A single turn carries every row of the set below to another of its rows. Some are shown first; where does it send the rows asked next?
kugo: [ -3.2   3.7 -18.5  -9.4   2.8  12.8   5.3 -14.2 -16.2  10.3  -7.2  13.7
  -4.5 -36.4]
puge: [-10.4 -16.7   3.7  -3.4 -10.6   8.5  -8.1  -7.0 -11.1  26.0  -3.0  18.4
  -4.1  -4.5]
zok: [ -3.4  -7.8  23.3  20.3  26.4 -10.5 -15.7 -16.4   1.9  -0.6  23.8  -1.0
   1.2  -0.9]
lada: [ 11.0  14.2  -3.9 -12.7  18.7   7.9   5.8 -14.2  20.1 -16.0   7.6 -21.8
  10.1 -16.5]
dovav: [ -7.6  17.2  -2.3 -14.1  18.7   6.0   1.3  -8.6  16.1 -17.9   4.7 -24.7
   5.5 -15.6]
nese: [ 12.8  -4.8  25.2  23.2  18.0  -6.9 -10.8 -10.9   2.0   9.3  14.5  -4.7
  -1.0   5.6]
Kod: [  0.3   7.5 -18.4 -11.2   4.7   9.4   5.9 -12.5 -16.0   8.0  -1.0   9.9
  -4.1 -41.4]
reti: [  0.1  -4.2  25.2  23.8  17.6  -8.2 -16.6  -8.4   0.9  12.1  13.7  -4.5
   2.5   0.5]
zomi: [ 15.0   9.4   4.3  16.1  30.6  -1.3  -5.4 -17.1  -5.9  -3.6  22.5  -4.7
  -2.4 -34.9]
lize: [  2.2  -8.0 -21.8  17.9  11.9 -14.7   3.9 -13.7   4.4  22.1  12.3  19.9
 -16.7 -18.9]
deno: [ -4.3  -6.4  17.5 -11.3   0.4  13.9 -19.7  -7.1  21.4  -0.4  19.6 -16.5
  10.0  -0.5]
lasef: [ -5.6  -6.7  18.6  -8.8   2.2  12.5 -20.5  -6.4  16.1  -3.1  23.7 -16.2
  -3.3   6.7]
Vipa: [ -4.0   0.0  23.1  25.1  22.0  -9.3 -10.2 -10.4  -6.6   6.7  13.0  -5.9
  -6.3   1.5]
kap: [ -3.6   3.5 -21.9 -14.0   5.1  13.0   9.2 -13.0 -11.9   6.1  -7.9  11.0
  -3.3 -37.5]
rili: [ -2.1   7.0 -20.1 -11.5   5.2  13.2   6.6 -17.7 -18.9   7.9  -2.4   9.0
   0.2 -36.8]
pifis: [  2.7  -5.4 -22.2  19.5  13.3 -18.0   5.7 -15.7   8.7  23.8  12.0  15.2
 -15.4 -19.0]
ran: [ -8.5  -0.6 -28.5 -15.8  -5.6  -5.2   4.1  -7.2  31.5  11.0   7.5  -0.5
  -1.2 -12.3]
sut: [  1.2  -6.5 -16.6  20.7   9.6 -20.9   2.0 -11.1   6.5  25.6  13.7  16.6
 -15.7 -16.1]
sug: [ 10.7   4.3   6.2   9.6  34.9  -2.0   8.4 -13.2  -7.3 -15.4  22.5   0.5
  -9.6 -25.4]
rem: [-10.2 -13.0   6.1 -10.6 -15.2  10.7 -12.3  -4.8 -10.7  24.2  -0.3  12.4
  -2.3  -6.7]
rila: [ -7.9  -6.6 -32.6 -10.2  -4.3  -1.1   1.1  -9.0  32.0  12.8   6.4   5.2
  -5.7 -11.8]
zib: [-11.7  -7.4  21.0 -10.6   9.9   9.0 -18.5 -12.7  13.0  -9.6  17.0 -12.9
  11.8   2.8]
sen: [-0.3 -9.7 26.2 16.5 21.6 -8.0 -3.6 -5.7 -3.0  1.2 17.2  3.4 -7.5  6.3]
Zevom: [ -9.1 -10.3 -26.8 -15.4  -6.4   1.1   1.9  -7.9  30.1  11.9   7.3   5.2
  -3.1  -7.9]
Bebug: [-11.5 -12.6   3.9  -7.4 -12.3  12.3 -11.5 -11.0 -13.7  25.7  -0.1  12.9
   1.5  -4.0]
Besu: [-12.2 -12.4  -0.1  -7.3 -12.7  13.7 -10.2  -8.2 -10.3  24.1  -5.8  15.8
  -3.4  -9.0]
Rulol: [ -0.1   9.1  -1.4 -16.3  24.0   6.7  11.8  -7.4  14.8 -25.7   9.5 -13.7
   4.5 -15.5]
ropu: [ -5.8 -11.5  19.5 -14.9   6.2  11.5  -7.2  -3.9  16.2 -10.6  18.7  -8.8
   0.4   9.4]
lir: [ -5.2   7.9  -1.1 -12.4  25.8   4.3  -3.2 -18.1  21.2 -21.5  16.1 -16.9
  12.0 -19.4]
nizo: [  3.4   8.0   8.8   8.7  37.1  -0.6  -3.3 -23.1  -8.2 -14.5  19.4  -3.9
   2.5 -30.7]
venib: [ -8.4 -16.4   6.9  -3.1 -10.1  12.6 -11.7 -11.2 -13.9  25.8  -1.8  14.7
  -3.8  -8.5]
rubos: [  0.6  -9.5 -24.0  18.5   7.7 -14.8   2.5 -13.2  12.0  24.6  12.4  19.0
 -16.0 -14.8]
Gede: [ -1.4   4.7 -16.8 -16.1   3.5  14.6   6.4 -16.0 -12.2   7.9  -3.8   6.8
  -2.0 -40.4]
ruzas: [ 10.7  11.8   0.9   9.1  31.0   2.8  -2.0 -16.8  -5.5 -11.2  25.7  -8.1
 -12.4 -33.0]
nafep: [ -9.2  -8.2 -26.4 -13.0  -5.8  -2.0   3.1  -8.8  33.3  14.6   5.8   0.8
  -3.5  -7.1]
retef: [  0.6  15.6  -5.7 -10.8  20.1   6.7  -0.3 -10.5  20.0 -14.0   6.8 -21.9
  14.7 -26.5]
rur: [  5.5  -4.9  19.9 -11.8   0.9  14.4 -13.1  -8.1  17.6  -1.3  12.9 -15.4
   7.0   6.7]
vagu: [ -8.2  -4.0 -32.2 -12.6  -4.0  -1.9   3.7 -12.9  30.9  12.1  11.0   0.6
   0.8  -8.0]
Fem: [ 23.2  10.4   5.7  13.8  29.6   1.7   2.2 -19.1  -7.7  -6.0  17.7  -6.2
  -3.1 -28.2]
Gema: [  0.6  -7.5 -22.3  20.3  11.1 -16.9   2.1 -16.6   5.3  24.1  17.3  16.5
 -12.1 -13.8]

lize goes to puge
vagu goes to rili
deno goes to retef
And these:
ran goes to Kod
nese goes to rur
Rulol goes to sug
Vipa goes to lasef
pifis goes to venib
lir goes to nizo
kugo goes to rubos

